arr =
[[-0.91, 0.38, -0.46, 0.58, -1.08, 1.44],
 [-1.11, 0.50, -0.31, -0.86, -0.96, -1.15],
 [0.86, -1.52, 0.53, -0.24, 1.62, 0.07],
 [0.05, 0.16, -1.83, -0.04, -0.35, -0.92],
 [-0.62, -0.87, -0.44, 0.42, 0.62, -0.09]]
arr[0, 0]	-0.91
arr[3, 1]	0.16
arr[:, 5]	[1.44, -1.15, 0.07, -0.92, -0.09]
arr[4, 0]	-0.62
arr[1, 5]	-1.15
arr[1, 0]	-1.11
arr[4, 3]	0.42
arr[4, 5]	-0.09
arr[4, 4]	0.62
arr[1, 1]	0.50
arr[2, 4]	1.62
arr[2, 5]	0.07
arr[:, 4]	[-1.08, -0.96, 1.62, -0.35, 0.62]
arr[0, 2]	-0.46
arr[:, 3]	[0.58, -0.86, -0.24, -0.04, 0.42]
arr[:, 0]	[-0.91, -1.11, 0.86, 0.05, -0.62]
arr[3]	[0.05, 0.16, -1.83, -0.04, -0.35, -0.92]
arr[3, 3]	-0.04
arr[0, 5]	1.44
arr[2, 3]	-0.24
arr[1, 4]	-0.96
arr[1]	[-1.11, 0.50, -0.31, -0.86, -0.96, -1.15]
arr[:, 1]	[0.38, 0.50, -1.52, 0.16, -0.87]

grid =
[[ 18.5 -49.7 -14.4   9.5  12.3 -23.6 -27.4 -18.1 -17.3  36.2  -0.1]
 [-19.3  70.8  37.0 -25.4 -18.8  -8.0  45.4  20.1  28.8 -41.8 -14.6]
 [  8.4 -24.8   1.5   7.3  11.1 -17.8   1.0  -0.3 -12.4  15.5 -19.9]
 [ 17.8  45.1  62.4 -12.2 -27.6 -44.8  43.1  14.6  -7.8 -70.5 -11.9]]
Rows and columns are counted from 0.
(0, 0)	18.5
(1, 4)	-18.8
(2, 0)	8.4
(0, 4)	12.3
(3, 3)	-12.2
(0, 3)	9.5
(3, 2)	62.4
(3, 10)	-11.9
(2, 8)	-12.4
(0, 6)	-27.4
(3, 7)	14.6
(1, 10)	-14.6
(2, 4)	11.1
(1, 8)	28.8
(1, 9)	-41.8
(3, 4)	-27.6
(3, 9)	-70.5
(1, 3)	-25.4
(2, 1)	-24.8
(2, 3)	7.3
(1, 6)	45.4
(0, 7)	-18.1
(2, 7)	-0.3
(1, 7)	20.1
(1, 1)	70.8
(1, 0)	-19.3
(0, 5)	-23.6

a = [4372, 2010, 4959, 5968, 1059, 3210, 7051, 2623, 8451, 8930, 3948, 4550, 4729, 3446, 3077, 4275]
a[-16] = 4372
a[-4] = 4729
a[-13] = 5968
a[11] = 4550
a[13] = 3446
a[14] = 3077
a[10] = 3948
a[4] = 1059
a[-10] = 7051
a[-14] = 4959

m = 39.0,-51.0,-65.9,2.0,-42.3,-36.3,44.7,-60.3,65.8,-51.5
m[0] = 39.0
m[4] = -42.3
m[6] = 44.7
m[5] = -36.3
m[1] = -51.0
m[9] = -51.5

X =
[-21.5 -20.2  42.4 -24.9  10.5  70.7  -4.0 -21.7   0.7 -21.0 -18.0  41.8
  -9.4]
X[-13]: -21.5
X[-11]: 42.4
X[6]: -4.0
X[-1]: -9.4
X[4]: 10.5
X[-5]: 0.7
X[7]: -21.7

M =
[[-16.4 -43.4   1.3 -22.0 -24.7  -2.4]
 [-11.1  32.6   0.4  -3.7   2.2   4.5]
 [-10.3 -56.0  -9.3  -7.0 -13.2  -0.2]
 [  3.5 -49.0 -13.8   1.8  -2.4  -1.4]
 [ -9.5 -22.5   1.1 -11.4 -15.6  -7.6]
 [ -7.1 -10.2  -3.7   5.3 -41.3   6.9]
 [ 14.9  -8.7  11.4 -13.9   3.9   3.4]
 [-10.7 -32.0   4.9  -5.3 -16.8  -4.8]
 [ -7.4 -21.4  13.1   2.2  16.3   0.6]
 [-13.9 -17.3   3.7  -9.1  30.3   0.4]
 [ -1.5   2.8  -1.2 -12.8  -5.6   4.9]
 [-13.6  15.7   9.4 -23.3 -21.0  -0.8]
 [ 24.3 -71.4  -0.6   0.2   7.3   1.0]
 [ -3.2  -6.5  -1.8   4.6 -26.9   3.0]
 [  1.1 -15.8  -1.5  25.6 -13.7   1.0]]
M[0][0]	-16.4
M[3][2]	-13.8
M[9][3]	-9.1
M[8]	[-7.4, -21.4, 13.1, 2.2, 16.3, 0.6]
M[:, 1]	[-43.4, 32.6, -56.0, -49.0, -22.5, -10.2, -8.7, -32.0, -21.4, -17.3, 2.8, 15.7, -71.4, -6.5, -15.8]
M[3][4]	-2.4
M[5][4]	-41.3
M[13]	[-3.2, -6.5, -1.8, 4.6, -26.9, 3.0]
M[12][0]	24.3
M[14][1]	-15.8
M[5][3]	5.3
M[12][5]	1.0
M[5][1]	-10.2
M[1]	[-11.1, 32.6, 0.4, -3.7, 2.2, 4.5]
M[2][4]	-13.2
M[11][4]	-21.0
M[12][2]	-0.6
M[4][1]	-22.5
M[12][1]	-71.4
M[7][5]	-4.8
M[0][5]	-2.4
M[8][0]	-7.4
M[2][1]	-56.0
M[14]	[1.1, -15.8, -1.5, 25.6, -13.7, 1.0]
M[:, 2]	[1.3, 0.4, -9.3, -13.8, 1.1, -3.7, 11.4, 4.9, 13.1, 3.7, -1.2, 9.4, -0.6, -1.8, -1.5]
M[9][1]	-17.3
M[13][0]	-3.2
M[5][5]	6.9
M[:, 4]	[-24.7, 2.2, -13.2, -2.4, -15.6, -41.3, 3.9, -16.8, 16.3, 30.3, -5.6, -21.0, 7.3, -26.9, -13.7]
M[2][0]	-10.3
M[10]	[-1.5, 2.8, -1.2, -12.8, -5.6, 4.9]
M[13][4]	-26.9
M[1][3]	-3.7
M[3][0]	3.5
M[12]	[24.3, -71.4, -0.6, 0.2, 7.3, 1.0]

data =
[[26.5, -59.4, 6.5, -14.5, -9.2, -11.2],
 [-13.5, 44.3, -12.3, 4.2, 18.5, 26.6],
 [68.8, -49.0, 23.2, -67.0, -3.1, 30.3],
 [-9.2, -33.3, 11.2, 30.2, -10.9, -58.4],
 [-0.3, -13.4, 17.0, -8.6, 6.0, -1.7],
 [12.0, 39.3, 15.2, -30.0, 6.5, 32.0],
 [36.5, -30.6, 32.5, -39.1, -12.1, -5.1],
 [-24.2, 57.1, -59.9, 21.9, -0.9, 28.3],
 [-29.1, 53.6, -4.2, 22.8, 27.8, 31.4],
 [10.9, -33.7, 10.0, -12.1, 2.6, 5.7],
 [-42.3, -11.8, -42.0, 65.0, -10.0, -52.3]]
data[0, 0]: 26.5
data[0, 2]: 6.5
data[9, 4]: 2.6
data[:, 1]: [-59.4, 44.3, -49.0, -33.3, -13.4, 39.3, -30.6, 57.1, 53.6, -33.7, -11.8]
data[5, 1]: 39.3
data[3, 2]: 11.2
data[:, 2]: [6.5, -12.3, 23.2, 11.2, 17.0, 15.2, 32.5, -59.9, -4.2, 10.0, -42.0]
data[:, 3]: [-14.5, 4.2, -67.0, 30.2, -8.6, -30.0, -39.1, 21.9, 22.8, -12.1, 65.0]
data[9, 0]: 10.9
data[10, 3]: 65.0
data[9]: [10.9, -33.7, 10.0, -12.1, 2.6, 5.7]
data[10, 4]: -10.0
data[4]: [-0.3, -13.4, 17.0, -8.6, 6.0, -1.7]
data[10]: [-42.3, -11.8, -42.0, 65.0, -10.0, -52.3]
data[7]: [-24.2, 57.1, -59.9, 21.9, -0.9, 28.3]
data[8]: [-29.1, 53.6, -4.2, 22.8, 27.8, 31.4]
data[8, 1]: 53.6
data[1, 1]: 44.3
data[5, 0]: 12.0
data[1, 2]: -12.3
data[8, 3]: 22.8
data[6, 1]: -30.6
data[:, 5]: [-11.2, 26.6, 30.3, -58.4, -1.7, 32.0, -5.1, 28.3, 31.4, 5.7, -52.3]
data[6, 5]: -5.1
data[4, 3]: -8.6
data[10, 2]: -42.0
data[6, 0]: 36.5
data[3]: [-9.2, -33.3, 11.2, 30.2, -10.9, -58.4]
data[1, 3]: 4.2
